(in the rows, 128 means zero)
The rows of X fall into several groups, which share some directions, and each row is roughly a mix of its group's hidden directions.
X:
[[ 89 108 125 158 125 116 147  68 112 132]
 [128 100 118 179 131 139  99 142 161  90]
 [ 96 109 155 103 155 113 170 161 138 152]
 [145 137 146 115 123 156 165 120  65 136]
 [143 137  86 107 110 162 174 152 149 130]
 [130 164 130  93 119 108 118 121 104 186]
 [115 169  77 120 170 126 104 140 115 131]
 [118 113 136  87 167 145 123  79 123  99]
 [157 120 120 139 127  90 145 182  97 151]
 [155 120 151 168 181 129 123 108 104 148]
 [ 95 127  99 118 105  88  85 148 130 157]
 [132 103 142 189 114 121  86 123 120 151]
 [ 70  94 120 116 117 123  89 142 112 143]
 [136 132 158 115  88 160 167 160 111 105]
 [118 174 164 147 141 144 117 167 109 158]
 [112  94  96 133 183 168 122 132 130 130]
 [138  84 103 165 159 161 135 100 123 113]
 [133 118 119  93 114  55 130 140 134 121]
 [111 121 182 111 144  81 121 148 120 154]
 [107  98 144 156 103 182 159 136 122 112]
 [140 129  96 165 126 127 170  93  95 105]
 [160 134 138 173 130 143 115 116  83 166]
 [119 141 141 105 115 108 151 155 194 138]
 [144 102 107 123 129  81 150 177 115 151]
 [152 124 114 150 110 105 154 188 107 146]
 [165 146 103 116 115  83 109 145 132  85]
 [ 95 140 127  81 168 122 117 107 162 110]
 [151  98  96 114 151 111 121 135 163 176]
 [155 124 113 144 133 125 162 197 122 137]
 [146 168 161 130  96 124 145 136 101  83]
 [157 113 120 110 161  69 141 156 114 126]
 [155 177 164 130 110 127  97  91 137 125]
 [109 135 102  66 137 167 111 120 143 138]
 [170 136 141 119 113  67 108 101 128 126]
 [ 78 119 162 128 134 162 145 105 143 162]
 [133 143 164  84 140  83 136 107  96 122]
 [128 100  84 169 152 131 123 109 121 169]
 [103 126 150 167 132 167 151 152 100 161]
 [122 143 103 124 116  90  76 128 172 134]
 [100 103 107 127 174 143 149 177 140 120]
 [118  96 134 123 128 146 113  57 108 121]
 [151 121  82 117 162 110  89 162 142 135]
 [122 162 105 104 158 146 114 176  96 140]
 [110 137 121 114 166 165 151 121  88 167]
 [108 144 180  78 120 111 145 146 115 116]
 [130 129 164 187 138 168 126 135 103 130]
 [100  79 139 162 128 112 136 156  94 150]
 [ 66 108 143 113 160 118 109 109 152 123]
 [124 156  93  80 158 126 157 143 132 158]
 [167 136 123 114 131 143 105  74 103  96]
 [145 149 143 119  95 127 173 166 168 126]
 [180 120 137 165 177 127 109 117 122 135]
 [135 105 172 110 161 141 159 106 111  91]
 [ 93 103 131 106 187 120 128 128 157 108]
 [ 94  91 127 154 161 151  85 124 117 107]
 [141 164  91 126 161 122 120 181 118 140]
 [103 107 133  80 112 127 159  93 140  93]
 [151  94 116 100 170 128 115  87  99 139]
 [ 93 129 150 107  73 109  99 146 145 113]
 [176 131 108 143 175 133 101 152 127 155]
 [113 118 108  84 118 100 130 114 170  86]
 [155  88 161 145  97 140 102 103 159 117]
 [ 75 104 119 107 126 132  74 119 114 140]
 [100 124 137 145  59 127 148 112 135 152]
 [117 118  98 144  70 159 120 135 153 156]
 [130 132 153  80 125 143 129 187 130 150]
 [158 117  94 154 136 102 120 177  96 140]
 [111 119 123 124 126 161 170 142  71 149]
 [139  97 113 128  96  89  88 103 153 106]
 [146 114 147 136  58 129 150 136 118 101]
 [130 145  91  87 140 142 169 122 120 170]
 [132 138 131 119 117 111 181 135 177  91]
 [126 133  78 152 139 162 128 162 166 143]
 [ 78 109 129 100  91 153 149 145 142 103]
 [150 105 188 135 103 118 137 169 128 136]
 [138  99 102 135 108  92 137 154 136 183]
 [108  89 142 144 103 151 137  69 116 124]
 [121 169 135  79 109 120 157 138 115 166]
 [183 157 123 125 117 123 137 119 172  95]
 [120 161  87  85 127 151 164 154 133 129]
 [101 107  86 114  93 169 141 119 134 159]
 [189 123 118 119 109  98 114 103 116 162]
 [158 110 113 133 142  96  92  78 110 147]
 [102 137 175 117 116 128 176  93 109 119]
 [164 160 165  92 135  86 119 121 144 130]
 [110  89  97 158 131 142 142  87 124 164]
 [176 138 118  99 143 177 129 125 129  93]
 [172 125 131 167 150  79 135 135 155 128]
 [153 179 170 113 122 116 133 138 129  87]
 [ 97 135 169 118 143 104  78 101 113 116]
 [ 99 110 109 105 167 141  98  88 146 103]
 [169 101 129 181 106 130 133 109 147  99]
 [117 115 164 145  78 120 119 142 149  83]
 [ 97 168 130  87 108 129 137 172 140 149]
 [142  97 128 164 157 106  76 129 154 128]
 [ 91 160 126 148 162 121 151 109 172 150]
 [138  92 181 127  86 124 144 115 157 122]
 [182 136 122 146 147 158 140 127 165  96]
 [121 118 124 162 121  86 144 136 184 152]
 [178 115 123 151 106 164 147 169 117 127]
 [149 166 172 136 102 124 155 151  95 112]
 [175 141 108 160 149 137 104 135 100 166]
 [ 95  90  87 117 130 124 156 160 134  96]
 [ 91 146 106  83 153 138 121 139 111 170]
 [116 165 125 120 177 149 153 173 129 138]
 [121 153 129 109 149 173 126 105  79 155]
 [137 121 164 134  99 119  94 123 184 105]
 [119 146  84 119 132 162 125  81 110  95]
 [124 156 115 121  87 153 158 151 166  96]
 [163 118 146 139 123 139  66 109 142  99]
 [149  90 166 149 101 131 132  83 117 106]
 [160 127 109 152  81 104 122 135 136 176]
 [101 130 162 106 139  76 150 163 111 126]
 [139 139 102 106 166  93 129 153 167  97]
 [140 113  93 160 148 103 145 179 142 147]
 [124 142 136  84 127 103 130 121 189 105]
 [102 161 140  78 126 138 168 149 112 149]
 [172 150 107 103 146  91 164 132 154 119]
 [114 117 122 144 130 150 158 172  90 170]
 [177 132 154 151 100  83 115 111 136 112]
 [ 69 133 135 118 172 113 157 119 146 141]
 [ 90 148 113  89 146 136 145 176 152 118]
 [142 139 131 128 146 156 118 150  56 121]
 [187 144 133 129 116 131 159 126 154  88]
 [140  85 146 103 119 145 145  72 107 128]
 [103 102 141 150  92 127  89 142 155  90]
 [154 136 132 161 161 102  79 105 144 148]
 [109 124 170 133 137 128  94  73 150 111]
 [119 122 160  96 104  92 173 121 127  94]
 [118 104 154 158 125 103 103  69 129 115]
 [110 178 109  90 163 105 130 154 114 125]
 [118 154 123 129 153 139  99 188  99 148]
 [180 144 151 151 110  93 157 120 100 137]
 [146 111 118 150 103 127 196 106 118 116]
 [ 94 119 139 106 196 136 129 145 134 109]
 [137 100 163 134 120 111  82  95 166 124]]

Each list below has two rows that fit no group; the rest each fit one group, if only roughly. Name those rows in the order they come.
    z246: [128 152  77  89 130 124 152 164 114 148]
    z700: [134 104 124 139 144  85  93 121 152  78]
    z864: [120 155 181  97 134  92 126 133 161 142]
    z22: [147 173 182 115 146 107 132 157 135 127]
    z479: [ 92  96 162 172 155 133 137 129 130  97]
    z48: [117 102  96 154  96 118 101  99  84 137]
    z42: [137 101 139 132 163  90  84 102 104 110]
    z279: [152 102  80 131 163 143 152  91 121 139]
    z692: [105 121 159 139 116 122  71  98 160 113]
    z603: [135 158 168 103 161  93 129 160 153 135]
    z386: [129 173 176 117 146  89 116 138 102 132]
    z314: [140 168 143  98 106 162 107 147  86 141]
    z120: [137 174 134 124 152  92  86 151 132 156]
 : z479, z314
    z316: [110  89 150 131 109 166  90  88 130 134]
    z568: [167 125 116 114 153  66 114 103 132 123]
    z852: [144 109 147 141  85 130  94 139  83  99]
    z70: [ 99 124 124  69 118 149 161 111 105 147]
    z378: [185 140 123 159 106 137 114 120 110 169]
    z176: [ 93  86  90 145 155 114 113 150 119 155]
    z831: [ 94 129 162 147 135 128 171 144 159  90]
    z19: [119 173 149 120 158 129 168  90 114 151]
    z522: [101 138 156 125 127 126 169 165  91  93]
    z730: [117  97  82 119  80 104 132 110 126 101]
 : z852, z831
    z484: [ 98  87  84 119 141 164 128 108 139 103]
    z87: [111 134 113 142  82 193 129 133 135 126]
    z500: [ 86  92 115 185 136 149 130 122 133 115]
    z450: [149  99  92 125  82  96 118 118 143 160]
    z989: [160 111 153 157 121 160 105 138  78 113]
    z72: [100  95 135 121 152 113  71 120 120  96]
    z751: [124 107 143  82 137  90 135  87 102 106]
    z47: [143  86 105 151  96  96 123 118 171 137]
    z543: [148 141  94 141 146 162  83 154  94 134]
    z171: [119  98 101 163  86 142 153 147  97 149]
 : z500, z47
    z732: [105 135 104 131 147 183 134 129 107 175]
    z827: [ 93  99 112 100 135 140 117  75 158 121]
    z784: [127 114 109 139 154 160 160 184 139 150]
    z330: [108 128 130 132 112  98  88 188 148 136]
    z498: [103  96 150 136 172 150 134 122 107  81]
    z589: [140 141 109 136 107 134 121 133 198  97]
    z970: [160 175  93 151 139 108 128 145 137  92]
    z281: [170 113  74 120 133 141 102  99 150 127]
    z889: [105 119 137  89 156  85 154 159 123 102]
    z894: [146 154 100 137 111 125 177 150  82 133]
 : z330, z894
    z572: [142 140 176 140 114 109  76 134 162 135]
    z553: [ 86 141 136 109 148 123 139 100  69 126]
    z496: [126 134 148 126  83 101 162 147  88  97]
    z832: [128 135 133 158  79 126 187 141 139 123]
    z550: [131 138 156 141 111 186 137 155  89 136]
    z686: [142  98 147 146 129  81 160  81 130 130]
    z752: [ 92  82 167 145 121  91 110 117 122 122]
    z361: [158 120  81 168 113 137 126 160  96 118]
    z551: [ 97  93 174 136 125 125 113 115 101 169]
    z604: [178  99  96 157 124 114 124  88 142 123]
    z985: [132 119  92  89 132 155 180 110 140 146]
    z931: [117 157 166 157  82 139 132 113 131 166]
 : z572, z550
    z842: [ 81 101 127 147 139 119 160 156 171 118]
    z273: [ 88 124 133 147 120 106  80 119 116 174]
    z976: [144 166  93 100  83 135 130 101 128 103]
    z352: [137 107 148 141 114  95 110 119 146  64]
    z121: [127 160 126 112  86 157 173 148 133 156]
    z486: [102 132 145  60 137 138 130 107  95 127]
    z83: [113 131 119  76 171 109 161 140 143 106]
    z123: [143 122 121 112 134 193 141 140  83 129]
    z745: [142 127 119 104 102  94  99  80 162 145]
    z860: [ 82  97 119 105 105  93 135 169 127 123]
    z321: [105 108  99 131  75 155 136 152 129  93]
    z89: [140 131 132 132 142  86  91 121 142 187]
 : z976, z321
    z958: [161 134 118 123 134 148  94  70 157 140]
    z7: [100 112 115 108  80  85 135 123 149  97]
    z660: [129 121 140 105 122  87 127 123 167 185]
    z882: [104 101  92 155  97 171 144 108 112 118]
    z926: [ 87 100 142 112  95 118 146  85 136 158]
    z216: [156 115 157 138 110 129 177  97 119  89]
    z755: [ 82 145 106  87 103 120 130 109 134  89]
    z857: [ 98 108 105 120 121 115 148 182 121 169]
    z379: [101 112  99 149 127 140  63 120 129 152]
    z342: [132 131 117 153 123 110  98 162 181  94]
    z810: [100 138 137 146 168 175 169 113 130 140]
    z760: [ 88 115 147  85 158 101 121 121 117  92]
    z151: [164 160  91 130 134 158 147 129  94  96]
 : z755, z857
    z975: [108 127 142 178  90 127  94  99 151 140]
    z181: [ 77 132 135 167 153 167 114 122 104 132]
    z812: [113 133 162 137 111 119 130 156 152  65]
    z238: [122 112  88 123 161 112 110 159 179 136]
    z449: [ 91 115  97 116  95 109 175 121 154 138]
    z277: [151 158 130 143 178 162 159 101 143 126]
    z383: [141  99 127 185  89 120 147 160 130 127]
    z777: [135 115 101 153 110 168 166 139 166 100]
    z638: [169 128 140 134 115 128  85 149 181 122]
    z505: [103  86  85 105 162  98 115 134 134 120]
    z477: [135 167 126 124 121 143 110 122 157  64]
    z850: [ 97 126 155 130 166 103  84 142 127  93]
    z60: [ 77 134 121 107 158  97 149 167 143 130]
    z269: [130 168 123  85 161 123  85 132 116 103]
    z532: [132 108 161 156 130 114  78 156 160 148]
 : z449, z60
    z883: [105 132 153  93 149  97  83 125  94 136]
    z492: [100 137  96  96  96 160 135  85 113 118]
    z229: [121 108 166 124 103 151  87  94  95 114]
    z837: [116 165 119 127 150 151 102 155 112 183]
    z368: [ 69 160 132 117 155  93 112 122 146 134]
    z347: [112 140 135 148 171 133 121 181  98 102]
    z395: [103  94 132 117  79 146 106  85 138 139]
    z747: [147 159 107 144 141 110  90 146 135 182]
    z626: [142 164 121 179 138 155  88 150 117 134]
    z194: [179 133 106 146 108 128 105 107 158 167]
 : z492, z395
    z609: [154 118 125 137 121 143 165 153  69 105]
    z392: [ 87  92 159 113  92  94 140 129 127 109]
    z770: [134 133 122 135 164 108  83 179 131 101]
    z952: [123 131 125 183 157 157 112 160 149 101]
    z613: [151 169 153 128 180 149  98 117 125 112]
    z201: [128 104 117 173 153 105 169 160 125 104]
    z62: [121  86  90 133  99 144 127  83 101 128]
    z473: [155 163 115 150 146 103  91 102 118  89]
    z719: [135 106 134 146 129 164 141  89  80 160]
    z115: [151 132  93 116 134 159 117 109 137  67]
    z811: [ 95 150 133 101  95 110  82 150 133 157]
 : z770, z201
    z790: [ 79 116 155 128 183 151 129 127 117 113]
    z223: [164 163 112 100 101  97  85 122 128 131]
    z758: [111  99 117 165 167 132 174 154 122 144]
    z36: [120 167 125 127 151  92  76 120 140  99]
    z804: [ 80  89 109 144 109 126 169 154 123 130]
    z734: [138  91 120 118 133 102 163 159 114 177]
    z406: [108 164  75 101 144 156 105 130 148 125]
    z935: [154 154 121 110 108  71  94 130 142 150]
    z599: [153 115 152 170 163 150 139  99  93 115]
    z881: [177 141 159 144 116 118  96 117 173 118]
    z135: [ 99 106  87 115 126 123 132 118  97 182]
 : z881, z135
